In the rows, 128 means zero.
The rows of Y fall into a few groups, and each row is roughly a mix of its group's hidden directions.
Y, 102 rows:
[[169 146 159 149 128 160 107 149 115  81]
 [147  69 130 159 170 141 104 120 143 139]
 [151 167 137 155 111  86 113  86 144 150]
 [131  81 170 170 128 142 140 165 138 123]
 [ 80 117 136 121 129 167 141 138 100 178]
 [152 166 103 153 140 138 100  84 158 150]
 [145  95 111 144 124 110 116 114 194 156]
 [191 119 111 117 138 150 141 122 156 167]
 [120 142 109 154 164 154  82 129 107  86]
 [161 160  86 141 151 114 109 120 145 174]
 [161 131 100 104 128 142  67 108 123  98]
 [152 113  90 109 126 148 111 177 168 148]
 [166 113 137 151 102 163 145 125 183 119]
 [144 124 135 140 181 138 157 166  85 114]
 [109  71 115 134 153  96 126 123 119  83]
 [132 131 200 144 133 130 132  99 104 102]
 [170 128 103  88  96 107 166 119 128 153]
 [151 164  87 143 162 134  97 164 151 129]
 [136  68 141 139 120 126 184 119 110 136]
 [150 150 122 130 113 164 189  99 149 132]
 [111 106 120 126 153 140 112 154  85  71]
 [ 99 196 125 125 138 145 167 120 141 132]
 [ 82 115 143 118 166 126 140 134 134  70]
 [137 160 160 145  84 106 134 124 125 180]
 [124 157 101  96 117 121 134  75 132  84]
 [162 113 143 116 134 105 154 133  65 104]
 [121 171 174 118 147 130  97 168 147 142]
 [135 130  95 120 124 118 176  97 109  76]
 [173 137  90 119 162  99 140 159  99 122]
 [128 148  90 151  96 101 107 109 179 119]
 [125 150 155 140 124 135 100 172 136  69]
 [120 105  67  85 109 103 141 134 140 120]
 [116 139 152 138 155 114 143 186  82 135]
 [133 151 166 145 147 113  99 136 185 152]
 [ 70 131 165 125 131  97 160 106 144 139]
 [ 98 110 106 131 128 169  93 160 123  84]
 [129 105 190 169 123 122 137 116 140 162]
 [117 124 107 111 146 152 200 133 140 105]
 [ 99  84 153 120 158 115 115 104  82 143]
 [137 145 127 157 163 113 163  93  96  89]
 [141  98 159 124  70 172 116 131 125 118]
 [118 151  72 139 160 118 127  84 126 100]
 [110  96 109 100 134  98  99 123  94 176]
 [103 137  91 117 117 147 135 146 191 104]
 [137 116 161 147 135 112 122 159 186 164]
 [ 72  92  90 111 154 127 109 131 135 148]
 [ 66 135 106 137 154  93 127 112  98 139]
 [143 122 129 117 109  52  97 138 118 127]
 [149 135 183 137  95 123 137 100 134 173]
 [119 123 108  52 107 138 130 109 141 114]
 [103 131 176 154 111 117 153 183 128 132]
 [141 109 102 166 126 126  88 138 172 165]
 [162 160 147 158  81 115 120  87 139 126]
 [121 130 147 143 160  94 123  94  73 150]
 [169 142 129 149 129 177 158 107 165 116]
 [105 102  99 129 142  89 164  79 123 117]
 [188 107 129 116 147 164 112 119 150  97]
 [143 136 129 103 193 121 107  94 157 129]
 [101 154  90 147 167 119 100  92 144 150]
 [163 132 122 134  96 157  99 175 144 161]
 [109 125  99 135 121 131 134 149  52 121]
 [129 108 125 141 120  89 135 111 130  56]
 [168  92 122 131 187 144 156 118 133 120]
 [144 122 147 130 116 156 107  68 172 135]
 [122 154 119 105 108 134  67 111  98 158]
 [109 144 101 101 122 121 109 112 110  61]
 [142 158 170 133 125 130 134 167 184 124]
 [148 156 151 147  94 122  66 109 122 138]
 [141 196 134 119 110 108 152 143 148 102]
 [134 150 147 124 117 111  63 158 117 161]
 [104 168 152 137 123 190 133 155 128 116]
 [129 139 137 136 103 120 106  76 187 133]
 [146 140 186 157 146 135 117 125 175 146]
 [ 95 124 145  96 136  99 152 156  74 132]
 [ 92 152 105 127 155 126 128 154 190 126]
 [108 137 113  90 125 143 193 159 123 121]
 [ 84 107  91 125 133 160 106  99 143  93]
 [102 161 109 102 118 111 146 144  77  93]
 [112 101 178 125  77 126 141 137 145 161]
 [125 153 104 174  80 112 112 143 164 124]
 [129 105 150 111  90 103 107 175 100 157]
 [144 132  50 134 123 125 121 148 142 106]
 [136  63 126 158 172 123 116 120 143 116]
 [117 172 186 121 148 135 137 147  96 113]
 [116 158 172 114 161  91 165 138 120 107]
 [128 130 165 172 156 129 149 168 165 121]
 [145 107 102 169 163 149 118  96  87 129]
 [125  65 134  98 120 158 109 164 130 136]
 [147  84 132 140 116  69 135 126 132  90]
 [170  73 143 155  99 117 137 104 132 144]
 [112  93 140  95  93 121 109 119 164 172]
 [103 109 135 141 140 171  84 121 108  83]
 [169 128 134 133 150 184 133 152 159 156]
 [105  94  83 111 144 164 104 126 153  97]
 [126 156 156 167 117 150 153 127 151  76]
 [ 81 106  99 122 144 137 106  85 157 151]
 [ 98 142 173 121 126 114 153 146  71 126]
 [157 164 148 141 100  92 167 116  96 139]
 [161 146 162 132  70 137 148 143 153 146]
 [134 135 105 107 187  87 158 141 140 115]
 [136 152 159 100 155 170 122 174 105 118]
 [192 137 145 130 165 108 139 110 100 117]]
One row of each group comes first, with its name. Which group is each row after those in?
[161  65 138 154 112 115 151 107 134 147] -> (53)
[ 98 107 109 120 174 104 127 136  76 108] -> (68)
[139  96 133 100 172 153 154 145  82 125] -> (6)

[ 81 125 125 113 104 115 176 124 130  83] -> (68)
[145 105 136 182 173 106 123 120 149 157] -> (6)
[ 94 139 181 160 111 137 108 122  87 122] -> (68)
[179 131  91 135 119 122 110 126  81 157] -> (68)
[120 139 122  67 130 167 110 154  95 119] -> (6)
[ 59 109 164 135 126 143 118 122 118 102] -> (68)
[126 158 125 105 135 122 163 186 113  92] -> (6)
[100 104 148 160 114  84 154 132  91 153] -> (6)
[109 138 186 145 102 128  99 141 140 168] -> (6)
[175  94 158 142  85 126 153 150 138 141] -> (53)
[140  97 139 136 120 184 115 166  99 154] -> (6)
